Each path below is one point turned by a fixed rotation once a step. After each direction that follows a path, write how fast that rotation turns it, in degrees a step (0 if it stays still).
Each turn is a multiple of 5 degrees from 10 to 175, or 0.
Each row of a path follows its step; steps can be skipped.
Rotation 1:
step 0: [ -2  45 -22 -14 -17  12 -27 -11 -23  14  25   8   4 -14 -10  -9  39 -13
  -5   1   2  30 -12   0 -13 -26 -22  26]
step 1: [  5  39 -13 -18  -3 -16 -15  46  11  12   2  15 -22 -17  44   0 -10  -3
   4  -1  10  12   5 -14  -5 -32 -31   7]
step 2: [ 23 -13 -41 -12 -14  -7 -27  18  19  -8  32 -13 -29   3  -9 -13 -14 -13
 -37   7  13   6 -24  -5 -11 -29 -13   5]
step 3: [ -5 -22 -28 -29 -26 -10   5  -2  12 -12  11  11  -9  -2   7 -11 -36   3
  10   9   0  32  10 -26  43 -24 -15  26]
step 4: [  5 -11 -28  -6 -38  -7  26  -2  41  23   3  28 -12   6 -15 -25  16  11
 -26   3  23   0  14  16   9 -10  11  30]
step 5: [-15 -11 -14  13 -22  -6  25  -3 -30  31  -6  -4  -4   4   6  -2  36 -25
 -18  -2  -4  26  11  -1  24 -29 -28  37]
step 6: [ 11  37 -12  16 -32   6   1  -5  10  30   9  22 -24 -35  11  -2  13 -15
   4  17 -10  18  -1   3 -26   9 -30  36]
step 7: [ 18 -12 -23  20  -5 -12 -12  21 -15   8  34  -2 -17 -20  60  -5   3 -14
  -2  -4  16   9   7  11 -20 -31 -17   8]
step 8: [-21 -12 -27  -2 -14  21 -26  14  16   3  54   4 -30 -28  -9 -17 -29 -19
   5  -8 -16  23 -11   4   8 -14  -6   1]
Speeds:
[  5 -14  -6  -3   8  -2  -7  -5   5   1   8   8  -2  -5   0   4 -14  -6
   5   9   2  -9   0  -2   2  -5  -5 -12]
65
[-11  12   0  -4   8  -3 -16  11   1  -9  12  -2  -1  -6   0   4   6   5
   5  -2   4  -2  -7   2   3  -6   4  -2]
45
[ -1  -4   9 -12   2 -12   7 -11   2   2  -1  -4  -8  -5  -6   0  11   2
   5   5  -5  -8   0  11   9  -4  -1   6]
60
[ -9  11   2  -2  -4  -3   6   9  10   8  -5  10  -7  -4  -1   3 -13   1
  10  -1 -14  -2   0  -4   2   7   2   1]
145
Rotation 2:
step 0: [ 16  -9   0  -6  20  -8  -2  15 -10  10  10 -36  -8   5  -4  24  10  15
  12  -2  11  -4  40 -27  26   8  -5  -3]
step 1: [ 11   8 -24 -38   3 -17   0   4  17   7  27   6 -24   9   0  11 -10  19
 -18 -21 -28 -11 -13  -6  -6  -9  13  12]
step 2: [  1   3   8  -3  -2  20 -20  11  -6   2  16   7  10 -34  -9 -23  10  -9
 -15  21 -12  19 -24   2 -13   0  41  14]
step 3: [ -3   1  -2  17  -4  -3   9 -14  -5 -10 -20 -16  19 -21 -22  13 -11 -29
  14 -27   6  33  12  17  22  13  11  12]
step 4: [ -5  16  -7  33 -10 -18  12  -3 -11  -7 -10  15   7  11  31  -1   3  20
 -20 -25 -21  -4  20  -5   4  12 -23  15]
step 5: [ -3   6 -14   2 -11  13   2   4  -3  -8  16   8 -11  10  11  -4   3 -19
 -31  41   6  -9 -13  30 -19   3 -37  -2]
step 6: [ 10  -7   5  12   1  12 -30   2  18  20 -42 -17 -19  -9  -4  -6  -3 -20
   8   6  34  -3  -8  -6   0 -20 -11  -9]
step 7: [-13  -8  -5  -6  23 -31  10 -14   1  12 -12  -3  15  11   9  -6   1  15
  42 -29   0 -10  -1   2 -28 -13   1 -27]
step 8: [ 28  14  19 -16  -2  11  14   1 -15 -17  26   5   3  13   4  -9  -7  34
  15  26  -7   4   9 -15 -10  15   4 -26]
Speeds:
[  3   2   5   5   4   2  12   3   5  11  -4  -2 -14   0  -1   8   0 -10
   8 -10  -5   7   6  -4   5 -11  -5   6]
120
[  1  -5   3   2  -1 -13  -9  -1   6  -3  -9  10  -8  -3  -5   8  -1   8
   2 -14   0  -9  -9   1   3  10  -2   4]
125
[ -2  -8   4   7   7  -7  -1  -5   7   5  -2   0   5  -3  -6  -5  -2 -11
  -9   5   5   6 -19  -7   5  -9   5  -5]
95
[ -1  -7  -5  -5  10   3   2  14   8 -10  -8   3  -2   1   6  -2   7   8
   3   0   8  10  -1   0  -2  -5 -11  -9]
45
[ -9   1   4  16  -4  11  -3   3   6  -6  16  -4   5   6   1   7  -2   2
  -1  -7   2  -1  -5  -4   7   3 -11  -2]
70
